In the rows, 128 means zero.
The rows of X fall into a few groups, which share some directions, and each row is roughly a mix of its group's hidden directions.
X, 132 rows:
[[111  99 134 152 141 130 154 127 146  78]
 [142 147 128 108 143 133 130 102 124 188]
 [138  88 136 121 148 147  78 110 124 121]
 [128 113 112 111  93 118 139 177 123 158]
 [113 127  97  80 102 151 149 123 113 115]
 [106 105 124  68 111 141 145 125 118 126]
 [144  88 111 110 125  94 158 137 146 151]
 [165 148 113 167 131 127  92 103 127 122]
 [135 162 106  99 125 135 125  91 129  89]
 [144 124 130  91 125 128  73 101 127 140]
 [125 155 114 112 106 149 183 145 124 124]
 [108 120 182 121 118 157 117 125 157 115]
 [109 116 117 113 168 152  90 119 131  98]
 [150  82 143 120 141 168 104 115 131 131]
 [119 146  92 165 130 152 132 122 156  97]
 [127 127 111 137 107 140 140 140  98  70]
 [136  95 163 136 153 154 170 131 127 122]
 [168 152 130  99 102 124 113 107  99 144]
 [143 104 127 163 121 121 110 155  85 148]
 [ 88 115 155  96  99 140 142 151 140 118]
 [150 130 109 123 119  77 119 137 165 108]
 [137 114 115  93 138  93 159 101 157 125]
 [131  89 108 139 143 107 112 130 107 173]
 [174 113  96 150 132 111 140 100 123 146]
 [147 121 125 193 127 106 116 141 129 134]
 [111 165 133 140  94 115 131 124 162  92]
 [152 135 145  96 126 179 141 146 131 107]
 [130 134 135 150  93 104 126 123 180 147]
 [134 121 110 108 101 157 142 179 116 140]
 [161 169 126 120 114 132 136 101 147  92]
 [176 114 135 131 116 129  91 114 133  94]
 [155 160 135 113 101 135 168  97 121 136]
 [146 132 144 104  90 146 141 137  92  97]
 [102 107  94 121 134 144 166 145  97 145]
 [138 115 149 109  98 118 161 166 112 105]
 [117  71 124 168 135 140 121 142 124 129]
 [132 136 115 162 115 132  99 177 113 108]
 [165 136  93 123 115 134 110 142 153  90]
 [190 121 132 122 145 137 126 131  96 141]
 [ 84  94 120 109  97 140 102 128 117 120]
 [131 110 158 155 176 136 151 107 136 138]
 [147 136 137  87  81 128 140 139 135 156]
 [135 117 103 172 131 160 139 106 103 106]
 [170 121 128  88 123 126 135 111 161 104]
 [123 137 152 173 150 122 144 164 113 149]
 [137 133  93 124 101 135 129 151  84 157]
 [ 98 126 139 178 129 127 104 146 131 160]
 [139 113  91 141 121 137  79 110 126 101]
 [120 151 117 156  95 100 123 120 167 104]
 [151 105  94 130 122 119 174 133  96 129]
 [104 138 134 143 180 101 108 120 146 146]
 [ 94  96 129 176 147 121 126 144 129 145]
 [135 123  93 156 137  86 110 132 133  94]
 [137  94 138 120  98 161 114 114 126  87]
 [127 124 121 141 180 135 160 113 119  93]
 [142 138  96 144 120  76 144 142 110 145]
 [ 71 126 136 142 118 112 139 162 120 145]
 [137  99 142 157  90 121 100 156 126 150]
 [102 136 171 124 115 145 140 169 108 115]
 [139 114 165 126 106 147 117 172  99 138]
 [123 166  96 116 143 131 101  92 106 116]
 [137  89 164 140 129 117  96 146 107 105]
 [157  98 123 132  95 151 128 128 121 173]
 [138 107 131 118 115  99  73 139 107 142]
 [154 131  86 135 122 125  86 102 124 108]
 [161 128  97  88 107 118 110 110 110 144]
 [127  88  95 139 161  98 110 115 140 136]
 [117 150  98 125 112  92 152 114 147  92]
 [103 165 116 146 120 147 131 161 120  91]
 [112 111  97 118 143 180 104 125 148 124]
 [ 99 114 145 142 119 136 132 157  86 163]
 [ 99 113 107 147 113 125 126 181 142 108]
 [105  99 129 148 124 121 123 173 167 138]
 [ 91 143  92 162 141 116 119 148 153 135]
 [171  94 138 112 132 158 106 125 103 137]
 [ 72 126 131 155 130 114 132 156 118 150]
 [138 116 166 103 114 139 148 123 178 129]
 [112 148  85 135 111 117  80 122 131 115]
 [134  88 144  92 128 116 165 120 120 154]
 [103 130 157 107 119 142 151 123 122 180]
 [132 131 143 114  91 155  90 136  90 132]
 [ 98 142 157 105 138 152 166 142 123 153]
 [139 119  91 118 136 124 133  70 146 126]
 [113 171 128 135 136 130 137 129 142 183]
 [108 129 114 121 100 161  92 143 103 100]
 [128 117 129 195 123 113 137 116 138 111]
 [170 134 108 110 136 132 123 118  76 118]
 [ 89 134 160 107  96 137 142 154 140 111]
 [107 139 172 103 119 131 150 162 113 108]
 [152 115 100 123 130 128 136  90 157  88]
 [125 128 115 129  86 140 118 167 119 169]
 [116 126 108 168 112 103 132 162 101 105]
 [107 107  96 149 160 135 144 104  95 115]
 [ 98 128 131 143 164 118 155 131 175 134]
 [119 117 102 124 136 182 133 123 161 148]
 [136 126 161 128  99 175 130 102 152 134]
 [148 160 111 153 116 148 115 103 137 169]
 [135 128 115 121 143  93 159 135 155 173]
 [107 109  90 149 151  90 143 131 111 112]
 [141 128 122 153 151 163 108 106 109  87]
 [ 75 117 142 149 116 128 122 137 168 137]
 [115 130 149 116 107  84 133 137 148 171]
 [102 133 123 126 159 138 106 114 152  78]
 [139 142 144 175 123 150 143 130 152  91]
 [100 127 143 120 111 110 158 141 180 126]
 [109 171  84 153 142 128 111 132 143 126]
 [ 96 126 172 124 132 104 143 125 120 169]
 [143 164 132 144 130 146  95  95 157 110]
 [130 145 139 103 122 144 141 104 140  71]
 [129  94 152 112 128 177  99 117 133 122]
 [118 152 126 148  93  84 143 160 131 135]
 [134 140  81 105 113 119 148 154 161 127]
 [161 147 144 133 102 104 120  80 123 140]
 [136 122 127  64 113 143 139 122 111 108]
 [146 182 128 102 116 121 133 118 131  93]
 [125 123 137  98 144 134  85 106 134  85]
 [121  95 132 133 151 126 147 104 179 114]
 [150 158 142 112 150 128 158 116 174 135]
 [ 89 135 155 125 142  96 152 117 130 163]
 [ 95 132 104 113 110 151 113 154 105  92]
 [117 123  85 116  98 146  93 150 122 110]
 [163 131 105 101 108 137  98  92 126 110]
 [ 96 129 154 121 170 123 168 131 115 115]
 [138 115 143 158 159 144 160 109  97 105]
 [150  87 142 155 139 137  96  99 131 147]
 [136 131 160 166 123 141  82 130 104 118]
 [138 165 107 136 115 121 121 157  83 109]
 [127  85 133 131 133 118 141 162  83 115]
 [ 98 127 155 143 161 111 148 158 103 109]
 [ 96 153  99 114 136 110  86 138 143 110]
 [128 164 123 130 125 151 111  83 161 143]
 [174 144  91 127 132 101 122  98 121 132]]
Each list below has three rows that fit no group; the rest each fit one group, if only roughly. Name those rows in the order they come.
- z_118: [104 177 157 120 133 136 128 113 155 151]
- z_168: [117 119  74 116 153 146 133 132 162 119]
- z_82: [136 137 151 157 141  79 121 136 163 138]
- z_401: [103 174  90 119 128 116 105 129 129 151]
- z_811: [109 157 110  72 115 117 124 129 117 146]
- z_239: [130 120 143 111 157 175 161 109 133 109]
- z_614: [137 147 107 115 110 159 151 111  99  88]
- z_987: [128 150 107 127 147 104 159 134  83 105]
- z_502: [126 137 151 124 174 108  99  94 109 128]
- z_242: [115  90 128 173 104 133 111 131 139  99]
- z_930: [144 132 144  94 154 153 166 127  96 127]
- z_518: [ 83 133 115 120  89 150 144 155 114 126]
- z_413: [ 80 127 148 115 130 164 116 118 161 123]
- z_453: [118 146 145 164 177 130 144 148 115 146]
- z_773: [134 100 162 147 124 141 144 145 137  80]
 : z_168, z_82, z_518
- z_128: [138 123 171 119 134 121 121 105 133  76]
- z_137: [133 115 136 126 145 153 131  64 112 133]
- z_426: [136 102 123 145 130 173 161 123 136 163]
- z_922: [ 94 143 129  99 156 148 116 104 147 160]
- z_914: [140 128 130 109 108  94 180 128 122 155]
- z_899: [162 118 128 164 117  98 142 131 167 115]
- z_203: [138 111  80 124 148 155 126  95 147 114]
- z_768: [138 104 117 107 150 123 110 124  92  82]
- z_302: [107 145 136 178 132 108  89 115 121 136]
- z_498: [148 123 116  83 129 156 165 141 136 106]
- z_69: [102 159 142 100 136 172 111 118 108 138]
- z_808: [154 105 141 143 126 126 153 144 120  74]
- z_516: [115 171 102 111 116 114 141 111 113  90]
 : z_914, z_203, z_768
- z_294: [126 152 106 156 124 112 167 137  89 143]
- z_793: [139 170 107 153 119 105 141 165 124 108]
- z_994: [ 94 132 143 129 119 150 112 162 171 114]
- z_942: [118 152 112 125 128 126  98 140 186 120]
- z_323: [178 137 150 156 119 119  99 112 116 145]
- z_171: [160 133 126 120  86 143 120  85 123 108]
- z_235: [107 156 101 109 135 156 126 112 148  87]
- z_615: [126 132  80  83 135 111 136 105 128 143]
- z_947: [111 137  76 130 119 145  88 140 111 127]
- z_831: [116 138 170 129 108 100 113 127 139 172]
 : z_793, z_994, z_942
- z_779: [105 171 144 116 110 149 143 153 109 154]
- z_389: [121  85 125 137 156 112 145 112  88 111]
- z_655: [149 126 122 117 132 175 134 159 114  90]
- z_186: [136 165 104 102 110 150 137 127 168 146]
- z_261: [132 112 143 142  82 145 139 140 121 173]
- z_286: [100 125 106 132 153 115  80 140 125 159]
- z_792: [145 148 144 137 125 132 106 130 165 179]
- z_574: [104 147 158 182 146 128 119 127 130 145]
- z_278: [ 94 159 133 141 131 122 125  89 137 167]
- z_96: [150  88 134 143 174 135 148 138 109 135]
- z_478: [137  90 159 163 121 150 147 137 134 100]
- z_95: [102 102 113 174 130 156 100 138 136 127]
- z_221: [136  95 115  73 108 132 138 148 143 131]
 : z_261, z_574, z_221
- z_829: [171  99 111 122 149 118  86 117 126 127]
- z_845: [124 145 162 149 132 174 112 148 103 116]
- z_491: [100 109 132 111 109 162  78 133 129 122]
- z_675: [133 136 173 108 136 171 137 154 114 118]
- z_363: [110 139  73 142 133 137  87 124 128 135]
- z_503: [145 129 122 190 136 146 124 128 104 109]
- z_666: [114 140 131 129  95  98 130 170 146 161]
- z_465: [139 143 119  94 159 155 116  97 124 161]
- z_542: [101 169 132 146 124  96 121 123 112 165]
- z_214: [171 127 163 114 116 118 170 113 136 130]
- z_769: [122 142 143  78 122 144 161 139 155 113]
- z_70: [163 111 153 103 108 146 165 136 107 142]
- z_902: [118  95  90 124 138 131  95  90 137 140]
- z_276: [110 107 173 120 124  90 136 143 110 154]
- z_259: [130 125 122 173 155 134 164 120 163 138]
 : z_829, z_503, z_542
- z_553: [ 98 114 121 144 125 107 117 166 165 102]
- z_319: [119 125 130  83 142 152 146  96 101 151]
- z_6: [129 163 118 158 155 102 164 151 131 132]
- z_654: [133 100 169 161 126 141 163 142 128 110]
- z_344: [126 161  98 135  97 145 142 112 169 134]
- z_867: [116 144 161 169 132  99  97 146 126 116]
- z_976: [111 165 172 127 140 128 142 160 140 110]
- z_352: [121 146 149 139 114 155 119 122  72 147]
- z_644: [125 151 129 114 149 154  90  96 144  98]
- z_910: [142  86 110 155 105 145 129 146  94 140]
- z_139: [153  78 160 149 115 139 126 128 122 106]
- z_258: [ 89 175 120 102 141 122 147 143 133 143]
 : z_319, z_352, z_644
- z_197: [146 133 125 169 162 139 126 129  82 118]
- z_676: [138 167 108 131 122 119 143 121  72 127]
- z_492: [135  90 156 164 160 120 111 111 114 130]
- z_569: [157 138 105 164 147  90 131 145 104 136]
- z_31: [104 168 112 173 127 135  98 128 135 133]
- z_100: [118  97 137 100 105  83 117 133  99 133]
- z_609: [100 153 142 111 107  94 165 125 119 105]
- z_836: [180 149 123 163 132 118 128 102 132 113]
- z_285: [142 145 123 145 107 130 181 136  99 106]
- z_939: [128 129  78  89 101 124 108 142 129 116]
- z_903: [126 106 121 140 153 146 139 148  71 131]
 : z_100, z_609, z_939
